[[-21  -4 -21   2  65 -15  43]
 [-23  -5  36  13  50  19  24]] ans = 65

[-31 -43  42  11  59] ans = 42

[[  4 -29 -70  12]
 [ 40  14  53  71]] ans = -29

[[-29  -4 -75 -17  10]
 [ 20 -44  30 -42  -2]] ans = -75

[[-37   5  -6 -30 -57  25]
 [-16 -37  27 -19   5  59]] ans = -30

[[  8 -15 -26  -6 -57   5]
 [-12 -18 -39  11 -24  -8]] ans = -6

[[-34 -53  22  60  23  10]
 [-39 -46   1   8 -20 -64]
 [ 17  14 -27   4  49 -52]] ans = 60

[ 79  60 -72  77] ans = 60

[-32 -47  73 -30] ans = -47

[-27 -17 -67  -3] ans = -17
---
38	-49	-31	27	-31	11	-3
46	-42	58	-43	-39	55	-20
5	-59	26	-52	8	37	-34
gives 38

-18	-56	58	-61	-2
-19	-7	58	-52	-4
23	39	-58	10	-40
gives -18

16	12	-58	58
25	14	-49	77
17	-12	15	23
gives 16

35	-23	21	-51	-38	-19
10	-56	51	-72	-27	-53
23	33	-36	13	25	13
gives 35

-6	-7	-9	6	-48	13
33	25	-46	29	-58	26
-18	-3	-20	-17	-51	7
gives -6

-37	-4	-29	-4	41	-10
19	12	-2	-8	13	-6
-46	-2	-40	-8	60	-16
gives -37

8	-76	27	77	-67	-50
-35	-30	-65	0	-28	36
7	18	-1	-34	-18	39
gives 8

-27	29	-12	-2	-11	31
-19	-41	-59	26	24	78
41	7	-16	0	2	-44
gives -27

-48	-69	-41	19	-59	25	-49
0	13	9	-35	-15	51	-49
20	-32	12	-43	-24	-51	7
gives -48
---
[[ 12.33  -6.14  -0.80   9.45  -5.06]
 [-13.29   3.90   7.78  -3.15   1.40]
 [  2.50   7.03   6.13   0.52   7.81]] out 7.78, 12.33

[110.50 119.78 -97.39 -42.36 142.87] out -97.39, 142.87

[ -72.387  -54.443  117.772  -48.224 -116.934   -1.227   49.718] out -48.224, 117.772

[-20.027   2.673  -8.999   8.503 -17.104  11.055   3.054] out 8.503, 11.055

[-0.16 -0.10 -0.04 -0.14  0.10] out -0.04, 0.10

[ -2.22 -18.03   6.83   0.87  -5.09 -10.38  12.58] out 0.87, 12.58
---
Q: array([ 18, -33,  32,  77,  35, -32,   7])
A: 32
Q: array([-41,  72, -52,  14,  19, -10])
A: -52
Q: array([-65,  34,  73,  80])
A: 73
Q: array([-37,  17,  61, -46,  20,  47])
A: 61
Q: array([ 22,  -7,  45,  80,   5,  -2, -38])
A: 45
Q: array([ -1,  67,   8,  23, -48,  59])
A: 8
---
[[ 69 -17  -3  16 -17]
 [ 78 -26  12  74   6]]
-3

[[  1  10 -30  -8 -53  -1 -29]
 [-18 -60   9  -8 -25  -7   9]
 [ -6   3 -59  -9 -11 -25 -28]]
-25

[[ -1  22  -1  51 -20]
 [ 11  27   6  73 -14]
 [ 38  33  20  72   5]]
6

[[28 34 15 72 -1]
 [22 32 12 68 -4]]
15

[[ -8  -8  -8  27  15 -20  44]
 [ 59  65  65 -61 -54  -1 -59]]
15

[[ 17  -3  -6 -21   4  -9]
 [ 13 -32  -7  63   6 -16]
 [-17  23   3 -30  -8  20]]
63
---
[[  3 -25 -18   9  -7   6  22 -15  23 -30]
 [  7 -13  18  -3  40 -13   2  54   8 -18]
 [ 19 -14   2 -18  43 -24  -2  18   2  31]
 [-14  -7 -20   6 -14  32 -31 -13  -3  12]
 [ -9   0  12 -48  -3   3  11   5   3 -21]
 [  7 -14  -4  52  10  -4  11  18  10 -28]
 [  6 -17 -17 -39  -8  -9  12 -32   4  11]
 [ 21  -5 -16  15  -4 -21   5 -33  -5  43]
 [ -8  18   3 -34   5   2 -24   5  -8  62]
 [ -7 -20 -14 -35  17  12 -26  15   7  28]
 [ 22   8  25  35  29 -29  12  21  -4  -1]
 [  1 -22 -20 -33 -13   3   8 -34   9  -6]] ==> -20

[[ 32 -27 -37 -43 -41  51  -3  11]
 [-13  20  -9  10  23  -3 -10  29]
 [ -9  -7  -6 -35 -53  58  59 -57]
 [ 46  11  21  -1 -25   3  15 -22]
 [ 40  38 -13 -42 -53  28   2  69]
 [  2  17  18  11 -10 -21   3   1]
 [ 41 -19 -28   1  31 -13 -38  21]
 [-26   6  16  31  35 -33  -1  -4]
 [-16 -19   8  -8 -13  12  10 -43]] ==> 8

[[ 18 -23  33  -5 -22  -9 -21   1]
 [-60 -10 -30  30   6 -54  28  11]
 [ 19  21 -23  44  45  31  47  -3]
 [-43   7   5  23  65  27 -30 -31]
 [-16  39  18  14  18 -53   9  -6]
 [ 17 -36  21   2 -24 -20 -31  -6]
 [ 16 -13   9  18 -12 -13 -22   8]
 [ 22  43 -39  61   3  31  34  24]
 [-15  19  15  52  25  42  15  31]
 [-10 -34 -77  45  40  20 -41 -55]
 [ 21  12   4   5  -5  -6 -18  -4]] ==> 4

[[-32  34  56 -29  20 -40  -2  33]
 [  1 -39 -66   4 -40  35 -23  -7]
 [-31 -23  -6 -61 -52   7 -21 -30]
 [ 53 -14 -58  33  11  11  27 -30]
 [-47  43  22  20 -33  26  53  13]
 [-28   2   0   0  29 -46 -72 -18]
 [ 21 -30  34 -69   7 -22 -35 -13]
 [-34  -6  20  43  -3  23 -53  50]
 [ 35 -49  41 -18  -9  35 -26  40]] ==> 41

[[  6 -33   7 -28  -5 -41]
 [ 18 -23  34  26 -19   9]
 [ -1  37 -21   0 -25  47]
 [ 34  69  -5 -20  -1  28]
 [  3  31   6 -44   8   2]
 [ 29 -27 -28  16  23  27]
 [-28   1   3 -36  20  24]
 [ 11 -44 -46  22 -23 -28]
 [-29  -7 -24  21  -8  -6]
 [ 27  27  -7   8  17 -21]
 [  3  12  27   8  31 -18]
 [-21  20  -6   6  -7  45]] ==> -6
